The same turns and mirrors carry the whole set onto itself and the rows of a family onto each other. Which other rows belong to the same family as each row named below? List them in the order they appear above.
These 16 rows form 4 families of 4 rows each.
Q_924: [-24 -11   2   4  -6 -14  13  -5  -1 -15  -4   6 -20 -10  -4 -14 -15]
Q_910: [ 11  18   6  11  19  12   1   4  -5  15  15  -5  -6   0 -15  17   8]
Q_663: [  4   2  13 -16  -5  20  15   9  16   6   2  13   1  -3  11  -3   1]
Q_637: [-21 -14  -6   6 -26 -11   6  -7  -2  -3 -11   4  -7 -27   3  -5  -6]
Q_420: [-13  10 -10  26   0 -13 -16  -9 -15 -12   6  -9 -16  12 -12 -10   1]
Q_363: [ 10  12 -14   8  -1  11 -10  -2   1  22  10  -5  -2   6   4  26  13]
Q_871: [-16  16  -3  16 -15 -22 -13  -8  -9 -10   9  -8   3  13  -5 -11   9]
Q_350: [-14 -14   2  21  -8 -11   8 -18  11 -18   7  12 -11 -19  -7 -11  -9]
Q_896: [  5  -5  19   6   5  24  14   0   9   4  -2  11  -9 -24  -5   0  -5]
Q_418: [ 12  12  -3  13  14  19 -16   7   2   7  12  -3 -13  17  -7   9  10]
Q_788: [-21  -4   6  -4 -19 -14  14  -3   6 -15  -1  10  -1 -11   4 -20  -7]
Q_851: [  9  25   3   5  -1  12 -13   4   1   9  12  -5   5  20   2   6  17]
Q_504: [  0 -12   7 -11   9  20  14  11  17   4   1  13 -16  -5   2   4  -8]
Q_523: [ -9  10 -11  28   6 -22  -7 -14  -4  -7  24  -5  -7   5 -16   5   3]
Q_194: [-14   3 -16  26 -18 -17 -19 -16  -7   1   4  -9  -4   1  -2   7   8]
Q_329: [  3  -5  -4 -10  -8  18  13   6   7  17  -6   8  -3 -22  10  13  -2]

Same family as Q_924: Q_420, Q_418, Q_504
Same family as Q_523: Q_910, Q_350, Q_896
Same family as Q_851: Q_663, Q_871, Q_788

The same turns and mirrors carry the whole set onto itself and the rows of a family onto each other. Which other rows belong to the same family as each row named below? List them in the order they appear above.
These 32 rows form 4 families of 8 rows each.
Q_955: [ 23   9  11 -11  -7   8  -5   7]
Q_815: [-25  -5  -6  -5   4 -11  14  -1]
Q_661: [-16   4  25   2  -1  13  -3   3]
Q_483: [  6  -5   0   3 -25 -18   4   2]
Q_487: [  0  -4   2   0 -24 -18  -8  -6]
Q_49: [-1  7  3 -1 23 15 11 13]
Q_671: [  4  -4 -21   9  -7  16  -1  -1]
Q_889: [-10  -2  25   1 -16   8   2   3]
Q_100: [ -7  18  23  -8   0 -14   4   9]
Q_674: [-6  7  4 -5 25 16  1  4]
Q_863: [ 22   4  -1 -11 -17   5  -2   6]
Q_759: [ 14  -2 -20  -3   1 -16   6   4]
Q_609: [  7 -15 -19   7   0  11   1  -2]
Q_938: [ 14  13  -7  -1  12 -13  12  -9]
Q_437: [  4  -2 -11  13 -11  17  -9  12]
Q_838: [ 13  13 -14  -5  10 -18   5   0]
Q_427: [15  9  6  4 20 10 11  8]
Q_84: [ -6   6  25 -11   6 -18   5   8]
Q_650: [-24  -6  -6  10   7 -11   9  -1]
Q_467: [ -5   4  15 -13  11 -20  14  -4]
Q_15: [-18 -11  -8   9  17  -2   0  -1]
Q_994: [-15 -11  12   0 -13  12  -9  16]
Q_343: [ 11   4 -21  -2  16 -10   3   4]
Q_413: [ 25   7  12   1  -4   8 -10   8]
Q_219: [-24  -2   3   9  16  -7   5   1]
Q_710: [-12 -10  19   4 -10  16  -1   8]
Q_428: [ 17  13  12 -10 -19  -2   3   6]
Q_270: [  9   8  22 -11  10 -17   7   4]
Q_778: [-16  -6  -1  -6 -22 -14  -8  -1]
Q_12: [ -9  -4 -18  10 -11  14  -4   3]
Q_13: [ -6  -3  -4  -5 -14 -23  -4 -10]
Q_208: [ 5  6  7  4 14 21  7 17]

Same family as Q_815: Q_483, Q_100, Q_674, Q_609, Q_938, Q_994, Q_413
Same family as Q_343: Q_889, Q_863, Q_219, Q_270, Q_12, Q_13, Q_208
Same family as Q_759: Q_661, Q_437, Q_427, Q_467, Q_15, Q_428, Q_778

The same turns and mirrors carry the whole set onto itself and the rows of a family onto each other. Which other rows belong to the same family as each row named below? List them in the order they appear above.
These 32 rows form 4 families of 8 rows each.
Q_897: [  6  19   1  -8  25 -24 -17  -1  -5  19  14 -23  20  21  16   5   5  27
  25 -12 -14  19  16 -12  17  14 -12   6  21   6   3 -10 -16   1 -12 -17
  17 -22   4  22   3   4  15 -21  -8 -16 -16  -9 -10  17  13   1   0]
Q_594: [ 16 -10   6 -13  -5  -3 -13   1   4   7 -12 -18  -4  16 -25  31  12  24
 -14 -29 -44  -1  13  -6  16   7   6   9  -3 -22 -12  -9  13  -6   2  14
   4 -13   0  13  -4  16   0 -34 -14  26 -25  14  13 -13 -12   3  18]
Q_434: [ 16   6 -15 -10  -5   7  14   3  -2   2 -26  -2   5   4 -29  19  17  26
 -14 -13 -18 -34  20   0  19   2  -6  -9  -6 -22 -19  -7 -16  -5   0  33
  16   2  -3  11   9   2   0 -26 -22  15 -22  11  16 -27 -10  15   7]
Q_928: [ -6   9  -5 -17   0  12   8   2   6  11   5 -13   4  -1 -16  16  10  14
 -11  -9  -7 -15  23   6  27   9  -9  11 -15 -34 -13   3 -21 -13  10   8
  12  -6  -5   0   3  32  -2 -26 -20   5 -22 -16   3 -21  -4  28  18]
Q_973: [ 20  -4  -2  -1  18 -32 -21   0  -5  11  -9 -18  17  23   6   0  19  34
  24 -20 -27  13   8 -12   6   7  -4  -7  21  12   5 -10   3  -4 -16  -1
  18 -14   9  34  -1 -14   3 -17  -7   1 -22  12  13  20   0 -13   4]
Q_685: [  7  13   9 -18   1   6 -11   4   7  17   8 -23  -1  18 -12  36  -4  19
  -9 -21 -31   5  19  -6  26  11  -3  26  -4 -30 -14  -8  -9  -2   6   3
   3 -19  -5   4  -3  32  12 -35 -10  11 -18  -6  -6 -15  -1  16  11]
Q_456: [ 14  -2  -6  -7  11 -28 -14  10   5  11   0  -7   8  13  18  -3   5  32
  27 -27 -22   6   8  -5   1   8 -13   6  24  18  -3 -14  14  -2 -20  -7
   3  -8  23  16   5 -19   0 -13  -3   5 -24  19   2   8   9 -19   0]
Q_655: [ 23   0  13 -16   5  -5 -10   1   4  -1  -2 -13   0  18 -10  23   1   5
 -20 -29 -40 -16  13  -2   9   6   5  13  -3 -13 -27 -15   9   2   1  17
  -2  -3   6   4  10   1  -4 -33   2  22 -25  20  10 -22   4  -4   7]
Q_657: [ 24   7   5 -10  -1  -2  -3   9   0  10 -22 -15   9  22  -9  35   3  28
 -18 -27 -36 -14   9  -9  19  10  -1   1  -9 -13 -26 -18   8  -1  -2  27
   2  -7   1  15   6  17  -6 -30 -11  26 -15  27  10 -22 -10  -2   5]
Q_416: [ 14   3  15 -16  12   8  -2   8   2   2  19 -16   7  17   1  29  -6   6
 -30 -19 -26 -10  25  -7  17  17  -8  21  -9 -20 -16  -1  -8   9  -1   1
   4 -10   4  -2   9  24  14 -38   0  11 -22  -6   0 -23  18  10   0]
Q_527: [  3   4  -8  -8  19 -12  -6   9   3  14  20  -7   9  14  29   1  -1  28
  17 -20  -5  11  21 -15  10  14 -24  12  22  13   6  -3   0   6 -22 -21
   9 -10  22  10   5   2  15 -17  -3  -5 -21  -9  -7   9  25  -5  -9]
Q_588: [  8  -7 -18   1  14 -30  -1  -5 -14   3 -14 -14  16  -2  -1 -17  27  30
  30  -9  -7  -3  12   5   9   0  -9 -22  17   5   3  -5 -13  -5 -11   5
  21  -6   8  25  17 -18  -8  -3 -15  -3 -28   1  17   9   1   3  14]
Q_98: [ -6  16 -14  -6  23 -13   1   1  -6  13   7 -15  21   3  15 -13  19  26
  27  -2  10   1  19   1  16   9 -17 -10  11   0   5   2 -30  -8  -5  -8
  25 -10   3  23  11   1   1 -10 -15 -18 -20 -23   4   7   9  11  10]
Q_606: [  5  13  -7 -12  16 -12 -11   3   8  17  12 -15  15  15  26   8  -2  20
  28 -18  10  18  26 -15  19  17 -13   4   6   6  11  -2 -12  -3 -25 -22
  22 -20  13  16  13  11  14 -15  -1  -2 -26  -5  -9   5  28   2  -9]
Q_144: [ 12   5  -3  -1   3 -29 -17   6   2  10 -16 -10   8  22  17   0  13  30
  29 -42 -14   7   3 -10   5   5  -4  -7  18  24  -5  -9  -5   7 -19  10
  -1 -15  14  32   4   4  -2 -12  -4  11 -16  18  11  16   8 -14   8]
Q_629: [ -2  20  -8 -15   5  22  13   5   1  11   1  -5  18  -2 -13  19  11  17
 -20  -6 -10 -24  24   2  23  15 -11  -2 -10 -28 -10   0 -26  -5  -1  11
  24  -8  -2   0  11  12  14 -31 -26  17 -24  -8   6 -26  13  33   3]
Q_484: [  5  20  13 -14  11  11   4  10   6  20   5 -19  20  17   3  33  -7  19
 -23 -21 -33  -2  14  -9  27  19  -4  11 -14 -22 -15 -14  -5  -4  -6   8
   6 -18   3   3   5  26   9 -33 -12  25 -20   7  -4 -20  14  17   1]
Q_3: [  3  12 -25  -7  11 -15   6   1  -2   9  -7  -1  12  -1   6  -6  13  24
  30 -14  19   2  29  -4  12   7 -20  -7  10   3   9   0 -29 -10 -23  -4
  34 -13  20   9  24  -6  10   0 -10  -5 -27 -17   0  -1  15  15   6]
Q_881: [ 24   2  -1 -14  -3  -2   5   5  -1  -9 -15  -3   1   6 -24  13  16   9
 -22 -25 -20 -32  18  10   5  -2  -4  -1  -9 -18 -27  -4  -9  -8   0  33
  10   1   9  -3  17  -4 -10 -17  -4  17 -21   3  22 -25  -7   8  23]
Q_549: [ 21   2 -26  -7   2 -22  -8  -2   3   5 -26  -1   9   6  -2  -8  19  23
  35 -25   3  -3  15  -1   1  -1  -5 -16   9  12  -1 -11 -11 -13 -25   5
  28  -5  19  23  13 -22  -5   1 -12   1 -30  15  12   3  -5 -11  10]
Q_499: [ 21   5  12 -16  -5  -8  -9   5   7  17  -7 -14  -4  23  -8  26   4  13
 -17 -31 -44  -9   7 -15  12   9   0  10 -18 -18 -18 -10   4  11  -3   7
  -1 -16  -3   5  15  11   1 -30  -1  18 -29  26   5 -20 -12  -6   4]
Q_530: [ 23   5  -9 -11 -11   3   0   4  -2   1 -26  -2   1   9 -26  11  16  10
 -14 -26 -24 -29   6   2   6   3  -2  -9 -18 -23 -21  -3  -7  -4  -2  23
  15  -4  -7   5  19  -3  -8 -17 -13  13 -33  13  21 -24 -22   7  12]
Q_404: [-15  16 -19  -4   7  -2  -5   4   1   9   7  -1  14   3  11 -11  14  21
  26 -23  11  -4  18  -3   6  11 -17  -5  17   3  11  10 -38   4 -18  -8
  22 -14  12  17   7  -2  18 -12 -17   3 -24 -16   4  11  24  17   5]
Q_803: [  8   5 -24  -2  -4 -19  -3  -2  -2   4 -22   2   2   5  -1 -12  25  30
  32 -29   7 -15  12  -1   1  -1 -12 -16  21  14   2   0 -28   7 -15  12
  16  -5  10  25   7 -14   4  -8 -18   2 -24   4  18   8   3  -2   8]
Q_880: [  4  15  11 -17   3  13  -5   6   2  13  12 -13   6  18  -1  29  -7   6
 -17 -22 -19  -3  18 -16  24  20  -9  13 -19 -26 -12   3  -7  11  -6  -7
  10 -18 -14  -3  17  33   9 -34  -3   9 -29  -6  -1 -18   6  16  -2]
Q_364: [ 22   0  -4  -8   9 -33 -16   3  10  21  -8 -15   7  23  14   6   9  30
  30 -29 -15  15  16 -20   8   8  -5   2  13  13   5 -13  -2   2 -24 -11
  11 -16  26  24   9  -9   3 -15   2   9 -25  24   1   4   7 -20  -2]
Q_60: [  2  10 -22  -5  12  -8   4   8  -8   3   4   4  10   2  11 -10   3  30
  22 -14  18  -9  23   6   9   8 -28   0  19   6   2   2 -16  -4 -24  -8
  24  -6  19   4  12  -3   9  -4 -12 -13 -18 -22  -4   5  18  15   5]
Q_740: [ 13   9  -3 -14   4  13  10   1  -7 -11   7  -2   6   3 -16  17   1   5
 -21 -17  -1 -28  28  10  18   6 -14   5  -9 -27 -21   4 -21   1  -1  14
  17  -3   0  -8  16  18   8 -25  -8   2 -20 -20   6 -22  11  29  10]
Q_255: [ -6  19   6  -8  15 -18 -13   5   4  20   8 -17  16  18  29   1   2  21
  27 -39  -9  16   8 -13  11  15  -8   6  13  13   6  -3 -16   6 -21 -12
   8 -23  15  19   4  13  15 -15  -7  10 -22  -1  -6  16  29   1   3]
Q_786: [  6 -11 -10 -11  -5  -3   6  -4  -2   2 -19 -11  -3  -6 -30  11  19  21
  -6 -16 -24 -19  13  12  19   0   1  -4  -9 -31 -10  -4  -2  -9   7  23
   9  -4   1   7   8  10 -12 -22 -23  18 -31   2  14 -20 -12  16  25]
Q_189: [ 13   2 -22  -3   7 -23   1   9  -5   4 -16   5   6   4   2 -18  18  34
  25 -22  -3 -13  13   7  -6  -3 -19 -11  20  15  -3  -8  -1 -13 -21   6
  20  -1  28   9  11 -24  -4   5  -8  -1 -21  -1  10   5  -3  -8  14]
Q_165: [  3  15  -8 -13  -5   9  15   5 -11   2  -8  -4   1   0 -20  15   8   7
 -18 -14  -9 -22  21  -1  20   9 -13   2 -19 -30 -11   9 -26   0  -7  10
  20 -13  -5  -7  26  17   3 -14 -12   7 -31 -19   6 -26  -4  32  10]

Same family as Q_484: Q_434, Q_657, Q_144, Q_629, Q_404, Q_803, Q_255
Same family as Q_530: Q_606, Q_3, Q_549, Q_499, Q_880, Q_364, Q_165
Same family as Q_685: Q_897, Q_594, Q_928, Q_973, Q_588, Q_98, Q_786

The same turns and mirrors carry the whole set onto itself and the rows of a family onto each other. Which other rows belong to the same family as each row named below? List them in the order they appear above.
These 18 rows form 3 families of 6 rows each.
Q_716: [  3   3 -15  13  -2   7  16  -2   4  -7  16   2  -8  -7  -3   4  20   1
   0  36   6   5]
Q_741: [  5   4  17 -14  -9 -10  -5  -3  -6   5  13  19  11   6  -5   9  -5  -2
  -3 -40  16   2]
Q_24: [  2  11 -19  11   9   9   6   7  11 -17  13  -2   7  -4  10 -10  17   0
  -8  29  -1  12]
Q_95: [ -1  14 -24  20   7   8  -1  -3  21 -10  20   5   1  -4  13  -8  18  -6
  -4  19   9   1]
Q_546: [ 11  -1  20 -24   3  -6 -17  -3  -8  -3   8  17  19  20   5   1 -10  -3
  -3 -24   3   1]
Q_488: [ -1  14  19  -8  -3 -10  -9 -14 -10  -2   6  17   0   2   7  18  -3  -9
 -11 -36  12  -3]
Q_586: [ 20  -6  -9  17  10   4   6   6  19  -7  15   1   1   4   1 -11  10   3
  -4  31  -3  16]
Q_649: [  3   6 -15  19   3   8   5  -4  16  -1  23   7 -11  -6   2   3  21  -5
   6  28  10  -1]
Q_398: [ 14  -7 -19  23  -8  -1  17 -10  11  -7  11   5  -2   1  -5  -2  11   6
 -11  29   3   6]
Q_694: [  6   0  12 -17 -11  -9 -11 -17 -10  -1   8  22  15  17   2   9  -9  -2
  -6 -29  10 -10]
Q_518: [  6  11  28 -18  10  -6 -12   3 -12  -7   5   9   6   6  10  10  -5  -8
  -9 -28   2  12]
Q_361: [ -2  11 -27  18  -5   6  13  -7   8 -15  13   2   3  -6   6  -2  19   1
 -12  25   5   2]
Q_699: [ 15  -2 -16  28   4   1   1  -9  28   0  21  10  -5   3   3  -6  11  -2
  -1  18   8   1]
Q_79: [  8  -3  15 -24 -10  -9  -3 -10 -21  -7   0  15  20  17  -2   6 -10   4
 -12 -19   1   1]
Q_857: [  6   0  16 -19 -15 -10   5  -1 -17   0   5  13  14   5 -11  10  -6   4
  -9 -32  12   8]
Q_675: [ 6  4 -8 11 11 11  6  8 11 -5 20  1 -6 -5  2 -2 19 -3  6 35  4 10]
Q_743: [  9   1  23 -22  -2  -7  -5   9 -11   1   9  13  15   8  -5   4  -7   0
  -3 -33   9  13]
Q_734: [  2   9  20 -17  -7  -9   4  -8 -26 -10  -3   9   7   1   1  18  -4  -1
 -19 -24   2   8]

Same family as Q_694: Q_24, Q_95, Q_546, Q_361, Q_79
Same family as Q_398: Q_488, Q_586, Q_518, Q_699, Q_734

